One vector is turned by the same rotation once a tick. Each row is the vector after some number of ticks, and that number follows the row.
The counts run from 0 to 818.
[120,-58,58,163,162,21,104,-25,70,-49,-192,-27,127,404,-213,81,56,2,145,57,175,-9,211,-7,-205,209,-93,-123,57,-175,-237,112,176,116,-400,105,61,87,-37,-206,207,154,84,-51,78,-86,71,-143,-154,-171,-86]
702
[-49,-93,-46,240,-157,95,-20,148,102,-284,-163,-107,92,127,-213,-111,-71,-241,155,201,-281,-275,-92,-144,89,47,-64,44,46,-111,68,85,-73,84,395,-155,-162,-52,-2,-31,179,32,57,98,-13,-235,144,3,-214,148,-206]
19
[194,-36,78,-5,44,82,-58,-109,108,-45,106,-151,142,294,-150,-63,20,58,25,145,146,177,-239,120,-242,359,74,-95,62,-77,-160,184,46,266,-355,-140,240,16,108,-144,174,-47,-37,189,-67,142,25,-83,-35,159,-50]
756
[-23,2,142,-132,125,284,121,85,120,-61,237,-242,6,113,-47,93,-21,-74,-93,-53,163,323,-57,59,-219,234,162,-148,250,-40,-106,-67,158,66,-340,-45,145,92,36,-78,212,-133,16,259,-73,362,35,-11,265,96,96]
49
[143,-78,-122,242,83,177,57,-45,41,-224,-161,-116,358,409,-68,10,-50,-59,137,160,9,40,-187,-33,-67,263,89,-138,140,-182,-130,-147,175,270,-89,-96,22,-43,195,-158,170,-105,13,116,91,-23,134,-255,-86,40,64]
662
[2,2,-151,255,8,90,16,20,125,-288,-324,-238,224,208,-174,-9,-57,-229,162,296,-48,-239,-207,-181,10,25,20,57,24,-11,-17,-39,-101,131,255,-184,-197,-43,144,-100,55,-48,20,96,-57,-138,129,-179,-123,235,-182]
173
[-56,-72,93,-77,-132,-72,-33,-61,380,-197,145,-149,173,164,25,47,126,-21,-25,276,119,36,-224,121,-128,344,181,-65,-46,-84,-41,101,34,400,85,-131,283,50,298,-157,198,92,43,65,72,82,35,-112,29,1,151]
736
[-97,-29,94,79,126,230,300,51,18,145,-107,-163,186,207,-106,-85,-27,-94,30,-19,87,270,324,80,-46,212,-24,-51,114,-171,-211,-142,126,139,-24,128,104,2,-22,-161,354,-99,-32,-125,304,-107,-29,-73,-49,-210,44]
607
[119,-52,4,247,-49,111,-143,-89,139,-220,-114,124,138,93,-91,54,108,-165,317,165,-230,-93,45,-167,-246,19,-163,-43,193,-160,72,360,138,-7,-110,-223,136,82,-131,-29,33,36,125,100,-153,-234,141,157,-245,41,-118]
529
[-235,-17,162,-217,-99,-60,61,23,163,-106,-149,-199,107,142,-134,22,-19,135,44,64,226,149,-37,198,-15,358,31,53,-144,6,-281,-137,26,316,126,-75,170,150,-54,-119,221,85,-163,36,244,113,124,-89,-54,9,168]
345
[-213,32,279,-179,-68,-9,8,14,331,-21,212,-26,9,-82,-13,172,195,-62,-114,33,153,218,168,119,-214,306,215,-35,9,-91,-52,43,179,104,-57,12,401,123,-40,-48,278,41,-6,112,65,216,132,33,83,-50,277]
29
[-5,63,89,122,40,-61,-54,-41,195,-167,-360,-200,-78,103,-172,216,110,-166,217,181,206,-202,-41,-84,-154,-13,3,-6,-55,13,-47,266,-6,64,-237,-203,4,61,74,-117,-1,93,97,95,-352,143,149,-162,-3,187,-164]
482
[-283,79,85,-147,-208,258,72,344,166,-232,7,-238,-107,-116,-148,12,-164,-187,67,133,-134,41,185,-57,16,-46,-33,141,48,-31,32,-81,-27,-108,465,-147,-70,98,-255,88,246,7,-112,76,-41,32,136,143,-69,173,-42]
457
[-226,108,132,-102,-178,99,-49,138,211,-156,33,-228,-45,-81,-69,-64,-16,-194,133,266,-54,-1,-53,21,-5,3,38,216,-26,129,199,110,-251,113,445,-308,51,25,-1,70,150,11,-114,172,-182,40,44,133,78,261,-1]
187
[-188,-32,79,-48,-55,422,199,197,97,11,156,-225,44,85,-113,-80,-92,-216,-26,5,-73,269,265,9,10,98,4,-11,153,-184,-53,-236,75,4,301,62,-17,13,-90,-64,364,-76,-60,-80,256,-56,-33,81,38,-108,54]
122
[-20,-110,209,150,177,185,211,93,-3,205,144,-75,-98,10,-255,-120,-57,-249,39,-138,-184,87,386,19,-127,82,-103,11,166,-160,-45,290,-159,-44,-143,-82,174,-50,-305,3,278,-59,16,112,-50,-125,35,256,-16,10,-138]
316
[104,-25,4,238,160,332,43,-121,-18,-31,-141,-13,381,187,0,28,64,11,216,20,-87,283,43,37,-211,88,2,-102,368,-140,-85,-31,268,155,-195,-143,165,25,-72,-99,122,-202,8,25,78,-88,143,-53,-198,-87,140]
3
[-222,-162,104,40,122,-18,217,262,24,-103,-97,-241,-25,60,-288,27,-148,-160,-110,-218,68,12,24,102,94,315,234,42,-47,-76,-154,-278,-98,86,45,-49,82,-126,-86,-27,236,-64,-9,84,-11,274,228,-190,15,252,10]
774
[-185,7,13,214,-16,12,118,-46,175,-25,-383,-158,148,110,-169,-95,59,-311,124,215,-153,-209,172,-133,92,44,-43,125,-107,-15,35,51,-209,98,407,-83,-92,-87,62,-51,167,1,17,-91,27,-260,83,-42,-146,-52,-153]
234
[-29,162,-32,136,97,22,64,-43,76,-116,-509,-348,16,71,-124,118,11,-225,211,239,203,-114,-58,-81,-72,-54,21,86,-40,130,-121,77,-3,94,-50,-201,-68,109,90,-39,12,19,50,91,-243,199,128,-223,-18,200,-134]
657
[-74,-58,-43,272,60,72,135,188,17,-233,-298,-219,6,106,-225,11,-76,-336,34,123,-116,-228,-42,-172,159,69,37,25,-20,-30,-31,-96,-113,37,268,-33,-247,-169,30,-53,177,0,102,45,-33,-93,128,-166,-127,192,-235]
174
[-324,-77,217,-178,-56,-35,218,232,179,-59,-64,-272,-66,53,-228,54,-34,-45,-91,-2,163,87,145,188,47,322,105,101,-139,10,-162,-201,-74,194,200,0,95,45,-93,-61,287,38,-124,4,234,219,85,-79,41,56,115]
344
[-216,52,111,-149,-117,83,80,166,324,-63,70,-239,-252,-233,-112,11,27,-336,-16,155,-42,-19,103,-16,-38,40,99,142,-28,38,217,147,-171,23,400,-205,91,15,-20,68,216,41,-45,96,-169,101,40,161,95,114,61]
517
[-39,24,176,69,77,-50,-11,78,180,-82,-142,-157,-249,-226,-213,152,103,-368,72,3,-7,-98,61,-79,-145,13,83,15,44,46,38,228,-78,-58,-132,-207,133,-42,-150,69,8,-2,120,210,-457,226,216,60,143,254,-110]
752
[-139,51,138,-112,-212,250,53,46,356,-92,258,-43,139,76,7,16,68,-127,-52,168,-40,282,275,-7,-127,176,44,-107,100,-147,-19,-68,259,62,153,61,207,110,69,-82,349,63,31,-46,188,-56,-50,109,22,-254,158]
298
[-170,49,52,-87,115,255,105,231,-77,172,-132,-331,-220,-43,-234,22,-131,-141,130,-47,57,135,233,34,-104,-80,-107,227,50,35,-55,149,-107,-54,-36,-127,-65,51,-349,57,185,-26,-200,157,-121,127,26,173,67,126,-163]
652
[-109,-97,90,109,113,279,172,98,-76,52,68,-53,216,77,-107,-74,-98,-43,-11,-270,-206,286,226,147,-25,232,-2,-31,217,-215,-94,-210,139,111,106,-8,167,-82,-209,45,309,-240,-59,-4,245,-56,130,95,-97,-84,97]
667
[30,-165,77,160,278,37,145,-49,17,129,-25,-128,214,321,-180,-41,-20,-44,-13,-71,149,139,50,167,-92,400,92,-143,56,-118,-268,27,-38,275,-282,39,183,-50,88,-201,224,-75,61,91,119,48,-15,-169,13,39,-8]
271
[57,29,138,-20,93,88,-75,-66,59,-142,-110,-84,57,118,-93,212,59,129,182,-55,239,153,9,121,-315,187,60,-68,94,-41,-208,98,276,155,-453,-139,253,157,-117,-43,111,45,-44,174,-52,295,232,-128,-25,213,52]
265
[-169,-2,131,-140,57,160,192,235,7,17,-177,-388,-281,-26,-318,48,-177,-67,57,-105,196,114,135,120,-124,59,-62,201,-61,46,-210,48,-131,-32,-163,-120,-25,100,-241,-32,217,34,-97,71,-73,223,37,55,39,194,-104]
323
[-65,-172,150,-245,-52,52,59,363,91,-193,68,-223,-237,147,-325,-36,-181,120,23,3,205,6,43,163,-122,230,-54,75,-22,-5,-218,119,7,-9,-206,-51,82,163,-211,-18,271,253,-62,112,54,281,74,91,-68,229,-125]
149
